The same turns and mirrors carry the whole set onto itself, and each row onto the other rows of its family. Which rows share a family with each named row? Give them in list order.
These 16 rows form 4 families of 4 rows each.
j358: [ -5 -15  33  46  21  -1 -11  13 -25 -17]
j62: [-26 -26  20  33  12  16 -41  12  22  -8]
j617: [-24  15   1   5  -8 -11  -7  27 -13 -10]
j373: [-24  11 -19 -10  -3   0   4  21   3 -10]
j72: [ 11  -5   8 -12  15  40  18 -11   1 -19]
j806: [-24  17  -7  13   3  -7  -6  19 -22  20]
j827: [ 11   4  37  19  13  22  -2  -6 -33   4]
j448: [ 12   0  36   2   4  24   3   1 -14 -32]
j740: [-26 -24  14  39  21  20 -40   5  15  17]
j222: [ 10   1   9   6  24  39  13 -18 -19  17]
j934: [-27 -29   4  21  17  24 -30   7  36 -10]
j693: [-24  12 -27  -2   7   5   6  12  -5  18]
j432: [ -5 -27 -20  12  38  32  19  -6  15  -9]
j668: [-27 -28  -3  27  24  29 -29   0  30  14]
j548: [ -5 -25  12  16  19  12   5  13  10 -50]
j471: [ -5 -17   1  43  42  19   3  -6 -20  25]

Same family as j693: j617, j373, j806
Same family as j827: j72, j448, j222
Same family as j934: j62, j740, j668

The same turns and mirrors carry the whole set onto itself, and each row onto the other rows of its family. Which rows share a family with each named row? Give them in list order.
These 32 rows form 4 families of 8 rows each.
j590: [  7  29   8  16  11 -33  19 -38 -11  -5 -25 -16]
j596: [  7  15  -5 -22  57   5   3 -20  -6  -8  -1   2]
j778: [ 19  16 -19 -16  19  -4  22 -77  13 -37   4 -10]
j707: [  5  37  16   6  17 -46  21 -35 -10 -14  -2  -8]
j726: [  8   6 -19  32  -8 -48   4 -36  28 -32  20  12]
j98: [  2  -6 -10  -8  58  -5  12 -14 -19  -8   8   2]
j187: [-18  -4 -37   1  44  12  -2 -35  31 -31   6  15]
j766: [ 20  17 -46  15  13 -40  11 -61  34 -41   8   2]
j449: [ 10  -3 -38 -25  23  -4   5 -33  44 -23  27  13]
j230: [  5 -14 -45 -10  35 -12   0 -34  33 -28  26  29]
j917: [  3  18   1  31  23 -39  14 -40 -23 -11 -25   0]
j789: [ 12  -8 -16  15  11 -47   5  -1   8  -7  -9  35]
j310: [ 37  25 -41  -3  19 -29  10 -21   8 -12  37  -1]
j356: [  0  -4 -40  27  11 -34   5 -19  16   0 -24  33]
j50: [ -7  -1 -17  22  27 -40  -4   4   9   3  -2  24]
j898: [ 12  13  -4  -6   4 -10  21 -84   8 -20   9  -7]
j279: [  7 -22 -54   0  29   1  -2 -38  31 -19   3  21]
j699: [  0   2 -32  12  42 -34  -2  11  13 -14  -7  21]
j910: [ 10  21 -27  14 -11 -39   7 -59  41 -26  -6  12]
j828: [  4   8 -18 -26  54   4  14 -38  -7  -1 -18   1]
j476: [ 22  -1 -39   8  22 -21  -2 -20  -9  -9  44  10]
j192: [-25 -10   4   9  27 -15   9 -52  13 -21 -35  15]
j763: [ 30  19   1   5   3 -56  21 -37  -9  -3  -4  -1]
j91: [ 12  18   3 -21  35  -9  14 -54   5 -35  25 -20]
j486: [  8  36 -25  -2   7 -15  11 -15 -12  -3  30  -8]
j736: [ -8  -2   9  -9  33  -3   8 -12 -13   7  -7  11]
j268: [-10  -8  -9  18  47 -12  17 -51  27 -26 -34  19]
j329: [  5   0 -31  28 -11 -48  16 -53  28 -26   3  12]
j28: [  0  23 -20  -9  35   3  14 -71  14 -27  11 -22]
j723: [  4 -21 -11   9  39 -30   7 -57  33 -31 -29  21]
j350: [ 22  24 -28 -13  -1 -31   2 -22  -5  -8  36  -5]
j767: [ -9  16   3  -2  24 -22  21 -53  30 -25 -42   4]

Same family as j898: j726, j449, j917, j699, j828, j486, j723
Same family as j707: j98, j789, j310, j279, j910, j192, j28
Same family as j763: j187, j766, j356, j476, j91, j736, j767

The same turns and mirrors carry the whole set onto itself, and each row onto the other rows of its family. Which rows share a family with each named row? Give them in list order.
These 15 rows form 5 families of 3 rows each.
j25: [ 22 -49 -29   5  33  -4   9 -58 -16]
j526: [ 14 -38  -6 -45  30  -4 -35 -10   6]
j491: [ 18 -39   5 -31  16 -14 -46 -12  -3]
j855: [ 25 -37 -51   7   9  -6   9  13 -17]
j696: [ 20 -53  -6 -35  19   0 -46 -20   1]
j588: [ 26 -28 -46  -5   2 -14   8  16 -12]
j416: [ 26 -46  -6   2  38 -10   7 -53 -26]
j973: [ 17 -42 -15   4  37  -8  -1 -59 -22]
j355: [ 35 -36 -45  -1   6  -8  15  14 -20]
j235: [ 25 -38 -44   9  18 -18  -1  21  -3]
j506: [ 31 -46 -53   2   3  -6  -3  15  -6]
j435: [ 21 -31 -27   2  35 -23   4 -58 -10]
j250: [ 14 -40 -12   4  39 -10  15 -50 -21]
j113: [ 19 -40  -7 -38  13  -3 -47  -7  -5]
j989: [ 31 -42   0 -38  10 -10 -44  -7  -9]

Same family as j416: j355, j989
Same family as j491: j588, j250
Same family as j235: j526, j435
Same family as j973: j855, j113

The same turns and mirrors carry the whole set onto itself, and each row onto the other rows of its family. Which rows share a family with each named row? Give them in list order.
These 28 rows form 7 families of 4 rows each.
j375: [-13  -2 -13 -23   9  -8 -15  -8  -3  16  26 -19 -27   6  28   8   3  -1
 -10   7 -14 -13  -5  -7 -46]
j967: [  6  -1 -14 -36  12  -3 -16  -2 -16  -8  38 -30 -35   5  30  11 -11  -1
 -15  14   0 -10 -21   5 -18]
j454: [ 27  32   8  11 -29 -13   5   9  20  -5   5 -29  13  -3  20 -10  26  -4
  -9  -1  25 -33  12  23 -16]
j42: [ 13 -15   9 -44  12   9 -35 -14   2   6  39 -18 -23  14  34  10  10 -12
 -12  23  16  -6   8  14  -7]
j851: [  5 -18  11  -2  24 -16 -16 -15 -32  26   4   9   6  18  -6  10 -23 -31
  18  27  -2  10 -11  13  31]
j631: [  4   6 -10  34 -29  -3   6  19   8  -8  11 -26  -1 -28  -4 -13   6  31
 -15 -13  12 -11  13   7 -12]
j720: [ 23  32  11  12   9  -9   5  -3   2  -1  12 -15   9 -21  13   1  26  33
 -36 -11  20 -27  17  21  -8]
j444: [-14 -29  26   0   4  38  21   8   2 -11 -13 -10  18 -26  -1  -8   7 -15
  10  11   3 -27  26  42  10]
j904: [ -3 -40 -16   9  -1  31   2  41 -31   0  -9   2  22 -22 -13 -14   6 -31
  -2   6 -10 -16  11  28   7]
j297: [ 12 -21   5  -4  27 -10 -17  -2 -30  21  16  -5  13  14 -18  20 -10 -11
   0  30   2  -8 -26 -12  48]
j774: [ -6 -11 -29 -30  10   3 -36  -5 -18   7  31 -18 -17  11  42  24   2 -11
  -7  29  14  -2   2  -9  -5]
j846: [ 18  29   0  11   3   4 -19  10 -11   6  12 -34   5  -9  14  -9  19  47
 -11 -10  14 -13  12  -1 -16]
j534: [ 13 -27  -3 -17  17 -22  -7  -5 -12  -3 -15  -1  13  -2 -14  39  -8 -18
 -25  19  10   3  -8  21  50]
j425: [ 16  26   5  11 -25  -9  -2  13   5   4   5 -25   2 -29   9 -20   1  26
  -2 -13  13 -54   4   6   8]
j229: [ 10  16  -3 -21  -8 -27 -22 -29  -2   8  15  -7 -19  19  28  17  -4 -14
  -6  11  -1 -18  -3 -16 -32]
j718: [ 21  16   9  30 -33  -5  -9  10   4 -10  22 -20   0 -30   5 -12   7  10
   8  -2  23 -34  25   9 -18]
j877: [ 14  29  10 -28   6 -12 -32 -11  15   7  26  -6 -19   6  28  19  -9 -20
   5  18   5 -10 -21  13 -13]
j332: [ 13 -18  28  25   0  12   9  23  -6   7  -2 -15  41 -26 -12  -6  10 -37
   2  30   6 -30  20  33  13]
j496: [ -9 -25 -15  -3  23 -20 -16  -2 -29  36   6   2   0  20  -9   3 -14  -9
 -12  14   4  24 -17  11  33]
j575: [ 12   4  -1  22 -15  -5  -5   8  -2 -13   2 -35   2 -15  27 -34  18  30
 -34 -14  12 -18  10  16 -11]
j762: [ 11 -18   3  25  -7  21   7  21 -36  -7 -15  13  40 -10 -16 -10  13 -37
   5   6   9 -25  16  23  13]
j975: [ -8 -27 -24  -8  11  -6   0   6 -16  20 -15  -3   5   0 -29  25 -29 -13
  -7  26   8  -7   6   8  49]
j569: [-10 -41  -5  19  -5  20   5  20 -12  -4 -12  -2  34 -10   5 -13  24 -34
  12  15   7 -47  13  13  27]
j65: [-17 -37 -18   0  28  -6   0  -9 -10   4   2  14  -5  19 -17  16 -14 -16
 -21  23  11   6 -21  11  37]
j579: [  0  -7  18  -3  14   1 -14 -14  -9  14  -3  17  27  16 -11  23 -11 -41
 -15  36   7   9 -18   8  31]
j956: [ -6 -20  -3  19  10  36  13  18   3   4 -30  -3  17 -17  -1 -20  10  -3
   9   4 -17 -32  36  22   2]
j649: [-11 -42  11  13  18  23   0  25 -12   3 -16  -7  19 -27 -27 -25   6 -12
 -10   7  -4 -39  14  33   4]
j20: [  8  12  -4 -18   3  10 -20 -24   3   5  26  -3 -19  19  50   0   1  -6
  -8  14 -15 -22 -12 -21  -8]

Same family as j846: j774, j975, j956
Same family as j42: j720, j444, j534
Same family as j851: j229, j718, j762
Same family as j579: j454, j877, j332
Same family as j904: j375, j631, j496

The same turns and mirrors carry the whole set onto itself, and each row onto the other rows of its family. Which rows share a family with each named row? Give them in list order.
These 25 rows form 5 families of 5 rows each.
j78: [-25 -25  18   0 -11 -12 -19 -20]
j977: [ 13  14 -20 -22 -18  15 -17   3]
j969: [  0  12  -8  22  18 -26 -38 -12]
j754: [-20 -39   4  -7 -15   0 -21 -17]
j995: [  1  -4  -5  -6  20 -15  20 -37]
j265: [ -3  -5 -16  -5  38  36 -36 -13]
j946: [-11  -5 -11  -5  40  39 -29 -17]
j787: [  0  -5 -10 -13  19 -15  15 -42]
j274: [  5  16 -20  25  15 -13 -36  -3]
j69: [-24 -36   8   0 -15   2 -23 -21]
j451: [-10  -5  -3  -5  36  40 -29 -13]
j431: [  8  10 -17 -35 -20  10 -12 -11]
j475: [-11 -19 -17  -9  28  38 -38 -15]
j395: [ -1  -7 -14 -13  28 -14  15 -40]
j349: [  6   9 -19 -26 -20  20 -22  -1]
j557: [ -4  -3  -7  -1  39  39 -31 -14]
j21: [ -3  11 -13  26  25 -22 -33 -11]
j97: [ 11  10 -20 -17 -21  20  -9   2]
j667: [  1  -3  -6  -1  34  -3  20 -33]
j714: [-22 -38   2   1 -16  -3 -18 -20]
j183: [ -5  14  -6  19  24 -26 -34  -9]
j218: [  0  16  -6  15  21 -22 -38 -12]
j207: [ -1  -5 -13 -12  22 -13  19 -37]
j272: [  7  12 -23 -18 -20  22 -18   0]
j497: [-23 -33  12  -8 -16  -1 -15 -19]

Same family as j977: j969, j946, j69, j207
Same family as j667: j78, j274, j431, j475
Same family as j995: j265, j349, j21, j497
Same family as j557: j754, j787, j183, j272

The same turns and mirrors carry the whole set onto itself, and each row onto the other rows of its family. Which rows share a family with each named row? Give them in list order.
These 32 rows form 4 families of 8 rows each.
j391: [-14 -27  13 -12  30  -2 -30  22 -13  26  23 -45  13   1  47 -38 -22   3
  13   1  -1 -14  -7  19  36 -17]
j829: [-21 -18  11   2  21   1 -10  14  -9  17  17 -38  15 -12  49 -39 -29  10
  16 -11   2  -4  -3  19  31 -27]
j505: [ -2 -10 -10   9  -6  13 -40 -23 -18  40  16 -24   7 -31 -38 -44  -5  23
  -1 -27  13 -35  21  20  22  13]
j456: [ -5 -17  30  -6  -6   3 -13  35 -25   3 -11  16  12   2  -7 -28  19 -14
 -23  25 -22 -25   4  10  -2 -20]
j52: [  4  -8  -3  23  12   7 -33 -25 -18  28   8 -26   5 -37 -32 -36  -5  22
   4 -20   6 -30  27  38  32  21]
j477: [ 14  35 -19  -4   3   5 -28  20 -35   6  21 -21  -1 -12   3  17 -24  28
 -27  -4   3 -15   6  16 -30  26]
j976: [ 11  36 -14  -6   7  33 -32  -5 -53  13   0 -55  13  -8   8   3 -12  28
 -37  14 -17 -44  28  13 -10   4]
j670: [ -6  -4  34   5  -4   9  -5  27 -30 -13  -2   9   4  -4   2 -26  21  -6
 -27  18 -38 -14   5  10  -1 -22]
j381: [ 13 -12 -22  -3 -15  13 -59 -24   3   5  11 -26  -1  -9 -28 -38 -23  18
   0  -9  30 -28   7   6  21   1]
j860: [ 18  14  20 -13  18   6 -10  21 -28  23 -27   6   7   2  19 -16  14 -23
 -20  26 -20 -16  15 -14  24  -1]
j315: [  8  48  -7  -7   0  30 -38  -9 -52   1   9 -45  10  -8  11   8 -16  23
 -18  16 -23 -29  35  26  -3  -3]
j47: [ 11  38 -11 -12   9  32 -37  11 -57  21  14 -40  10  -1  20  11 -22  18
 -28  22 -16 -40  34  25  -8   0]
j10: [  1  23  15 -16  19   9 -20  13 -19  29  -8  25  -3  11  22 -34  13 -17
 -12  28 -19 -23   7 -11   2   0]
j792: [  7 -11  31  -3  -5   5  -9  43 -30  -5  -8   4   8  -6   1 -12  17 -16
 -32  18 -27 -14   5  -5   5 -11]
j574: [ 21  -7 -20   9  -9   9 -55  -8   4  -5   5 -18  10 -15 -33 -22 -20  15
  -5   5  34 -39   8  14  33   6]
j386: [-14 -24  -1  -5  21   1 -24  14 -17  28  19 -44  26   3  48 -35 -34  16
   6 -12  15 -17  -9  17  29 -32]
j453: [ 11  18 -26   2  19  11 -20  10 -34  -3   2 -44   0 -11   1  16 -17  33
 -37   8   1 -32   7   7 -33  16]
j940: [ 20 -15 -14  10  -9  10 -60 -26   3 -17   5 -27   0 -12 -23 -30 -26  14
   1   1  22 -24  12  25  31   2]
j634: [  6  23 -19   7  21   6 -22   6 -36  -4   6 -29  -4 -14   3  22 -18  25
 -19   3  -4 -14   8  22 -37  25]
j538: [ 11  19  14  -5  27   3 -11   2 -22  17 -30  18  -3  11  26 -25  14 -18
 -12  29 -19 -12   8  -3  10  -3]
j776: [ 17 -15 -15   3  -3  -7 -50 -17   7 -10   1 -30  20  -6 -25 -33 -29  23
   3   4  21 -43  13  22  31  12]
j700: [-10 -43  22   9   5  21 -45 -10 -39  17  -3 -24  26  -4  55 -35 -16 -10
   5 -14   0 -10  -8  31   9   1]
j173: [-11 -53  24  -2  17  11 -50  11 -34  25  15 -34  22   2  46 -34  -9  -7
   2  -6  -3 -18 -14  32  12   4]
j57: [  4 -17  -1  14   3  -3 -38 -19 -18  23   5 -28  28 -22 -33 -38 -10  26
   1 -14   5 -52  25  36  29  29]
j790: [-10   0  27  -8  -9  14 -19  33 -23  -1  13  20   1   4   5 -33  17  -9
 -25  20 -30 -23   2   0 -13 -13]
j727: [-16 -16  10 -14   4  -1 -14  20 -10  29  15 -28  21  -4  51 -54 -41   9
  10 -14   5 -10   1  20  22 -21]
j671: [ 18  55  -9 -14 -13  26 -43   3 -52  17  19 -32  12  -6  10   4 -20  22
 -25   4 -14 -28  26  22  -5   9]
j407: [  5   9  16 -18  19  -3 -12  18 -17  30 -28  18   8  12  10 -30  12 -20
 -10  34 -12 -25   9  -2  15 -12]
j717: [-11 -41  21  -6  -7  12 -37   3 -34  32   2 -15  28  -1  53 -49 -28  -3
   0 -20   5 -14  -8  31  -2   4]
j556: [  8  16 -19   1  20  12 -25  28 -40   4  18 -29  -3  -5  11  23 -25  24
 -31  14   0 -27  11  22 -36  15]
j856: [  8  -4  -6  19  -1  13 -40 -10 -19  31   6 -17  18 -32 -42 -29  -2  18
  -8  -9  16 -48  24  30  37  19]
j509: [-11 -48  12   6   8  14 -43   0 -44  34   7 -33  33   2  48 -31 -19   4
  -5 -21  10 -22 -13  33   7  -8]

Same family as j634: j829, j52, j670, j315, j940, j538, j700
Same family as j173: j391, j976, j860, j792, j453, j776, j57
Same family as j790: j505, j477, j381, j10, j727, j671, j717

